Each named move below is a turn or a mirror, shown by a few rows before and after it. Which moves, in which order, take the first row of each later pair to the second? The first pair is answered.
j559:
[ 0.17  0.91  0.81  0.16  2.13 -1.27  0.46  3.40 -0.91] -> [ 0.18  0.97  0.93  0.37  2.27 -1.37  0.35  3.26 -0.92]
[ 0.24 -0.44 -0.11 -0.03 -1.70  0.56  0.89 -1.01  0.01] -> [-0.09 -0.53  0.24 -0.03 -1.95  0.69  0.54 -1.04  0.10]
[-1.16 -0.76  3.04  2.41 -1.98  1.06 -1.18  0.72  1.09] -> [ 2.43 -0.13  0.16  3.36  0.10  1.77  1.11 -0.85 -1.18]
j469:
[-1.43  0.39 -0.14 -1.82 -0.98 -0.62 -1.14 -0.18  0.56] -> [-0.44  0.93 -0.56 -0.71  1.35 -0.90 -0.34  1.63 -0.73]
[ 1.60 -0.73 -0.27  2.13  1.61 -0.73  2.00 -0.32  1.11] -> [ 0.50 -1.14  0.54  0.19 -1.01 -0.44  1.06 -1.93  2.86]
[ 1.00 -0.81 -3.26  3.23  1.03 -0.67  2.07 -0.74 -1.62] -> [-1.06 -0.31  0.91 -1.68 -3.77  0.11 -0.66 -2.64  1.80]
[ 0.76  0.73  0.00 -0.45  1.29  1.23  0.45 -0.30 -0.56] -> [ 0.28 -0.06 -0.73 -0.24  0.39  1.22  0.41 -1.43 -0.30]
j495:
[ 1.14  0.57 -1.22  1.09  0.50 -0.18  0.65 -0.87 -1.51] -> [ 1.20  1.02 -0.72  0.45  1.31 -0.38  0.50  0.22 -1.50]
[-1.24 -0.45  1.63  2.26 -2.27 -0.50 -0.57  1.59  0.48] -> [-1.09  0.15  2.41  1.83 -1.58 -0.66 -0.63  2.25  0.42]
[-2.10 -0.38  0.31 -0.67 -0.21 -1.10 -1.72  1.23  0.91] -> [-2.22 -0.86  0.15 -0.60 -0.88 -0.95 -1.81  0.40  1.01]
Now pairs of rows:
(2 to 3 moves a pair)
[-0.67 -0.72  1.33  0.54 -3.16 -0.23 -0.95 -1.32 -0.62] -> [ 1.74  1.17  1.65  0.44  0.64 -0.13  0.00  1.01 -2.32] -> j469, j559
[ 1.37 -1.34 -0.02 -1.00  1.71  0.01  1.00 -0.42 -1.00] -> [ 0.68 -0.96  1.47 -1.51  1.70 -0.39  0.46  0.98 -0.48] -> j469, j559, j469
[ 0.70 -1.34 -1.36  2.82  1.29  0.36  1.25  0.01 -1.41] -> [ 0.31  0.72  2.94 -0.68  1.31  0.60 -0.39  2.08  0.08] -> j469, j469
[ 1.79  0.00 -0.35  4.75  1.51 -1.40  0.44  2.35 -3.82] -> [ 0.00  1.70  5.38 -1.00 -1.77 -0.50 -2.70  2.43 -0.39] -> j469, j469
[ 0.97  1.47  0.55 -1.35  0.74  2.02 -1.36 -0.52 -0.50] -> [ 1.46  1.37 -0.20 -0.72  1.12  1.92 -0.83 -0.36 -1.01] -> j495, j469
[ 1.39  2.65  1.89 -2.41 -0.28  1.34  1.26  0.89 -0.40] -> [-0.63  0.34  0.01 -1.55 -3.60  1.22  1.06 -2.08  0.60] -> j469, j469, j559
[ 1.86  0.73 -1.94  2.95  1.85 -0.39 -1.39  1.42 -1.80] -> [ 0.63 -0.68 -2.44  1.50 -2.41  0.11 -1.93 -2.66 -0.04] -> j469, j559
[ 0.06 -2.15  1.61  2.45 -1.37 -1.32 -1.88  0.84  1.07] -> [ 2.60  0.24  3.19  0.73  0.73 -0.58 -1.34  1.95  0.37] -> j559, j469, j469
[-0.34 -1.03 -2.18  1.04  1.07 -2.08  1.19 -1.27 -1.21] -> [-0.83  1.00  1.74 -2.11  1.26 -1.74 -0.31  0.91  0.51] -> j495, j469, j469
[-1.10 -0.95 -0.60 -0.73 -2.29  0.86 -0.40 -2.01  0.83] -> [ 1.61  1.79  0.88 -1.11  1.87  0.85  0.38  0.99 -0.81] -> j469, j559
[-2.34 -0.13  1.59  0.84  0.38 -1.12 -1.08  2.76 -0.40] -> [-1.50 -1.21 -1.56  2.67  0.82 -1.14  0.36  1.01 -1.71] -> j469, j559
[ 0.97 -0.81  1.65 -0.59 -1.93  1.35 -1.03 -0.64  1.19] -> [ 1.52 -0.19  2.14  0.60  0.71  0.85 -0.56  2.11  0.26] -> j469, j559
[ 0.43  0.99 -0.68 -2.41  1.22 -1.50 -2.14 -0.27  0.05] -> [-0.90 -0.05 -1.79 -0.47  1.46 -2.31 -2.22  0.51 -0.31] -> j469, j559, j469
[ 2.67  0.04  0.27  0.49 -2.62 -0.51  1.74 -2.66 -0.30] -> [-0.15  0.23  3.62 -0.03 -2.15 -1.43 -0.42  1.35  1.33] -> j469, j469, j559
[-1.70  0.37  1.16 -0.88 -0.80 -0.55 -1.26  1.29  0.77] -> [ 0.53  0.04 -1.09 -0.90 -1.57  0.28  0.39 -2.15  0.17] -> j559, j469
[ 1.16  0.36  0.75 -2.66 -0.42  0.19  0.13  0.24  0.60] -> [ 1.24  0.63  1.32 -2.07  0.07  0.17 -0.27  1.35  0.46] -> j495, j469, j559
[-0.20  2.31  1.13 -6.26  0.08  0.27 -0.49 -0.10  0.75] -> [ 0.42 -0.02 -1.76 -4.09 -2.72  0.74  0.77 -4.42  0.48] -> j495, j559
[ 1.51  2.13  0.44 -0.42  2.67 -0.29  0.29  1.38 -1.69] -> [-2.87 -1.00 -0.29  0.21 -2.40 -0.77 -1.45 -1.17  0.64] -> j469, j559
[ 0.82 -1.16 -2.82  3.53  0.41  0.45  0.15 -2.55 -1.45] -> [ 3.03  2.14  1.49 -1.67  0.02  1.81 -0.63 -2.58 -0.24] -> j469, j559, j469
[-1.59  0.52  2.22 -0.95  0.06  0.99 -1.92  1.63  0.81] -> [-2.17 -1.52 -1.05  1.09 -1.66  0.65 -1.26 -1.28  0.36] -> j469, j469
[ 3.09  1.46  3.11  0.79 -0.85  0.98 -0.68  1.58 -0.25] -> [ 2.06 -1.07 -0.98  2.52 -2.92  0.41  0.02 -1.82 -0.34] -> j469, j495, j469
[ 1.90  0.61  1.88  0.42  0.49  1.96  0.69 -0.38 -0.96] -> [-0.94 -0.67  2.51  1.58 -0.19  1.15 -0.42  1.55 -0.10] -> j559, j469, j559
[-0.38 -0.65  0.13  4.31 -2.24  1.47 -0.24  0.60 -0.22] -> [ 1.59  0.69  1.07  1.22 -3.33  2.68  0.11 -1.87  0.22] -> j469, j559, j469
[-3.19  0.69 -0.42 -4.07  2.11 -1.84 -1.21  1.37  0.24] -> [-3.67 -0.63 -2.62 -1.40  2.72 -2.37 -0.75  1.61 -0.37] -> j469, j559
[-2.72  0.41  1.53 -4.70 -0.88 -0.64 -1.98  0.11  1.27] -> [-2.99 -2.41 -4.43  1.31  1.06 -1.65  0.11  0.17 -1.30] -> j469, j559, j469
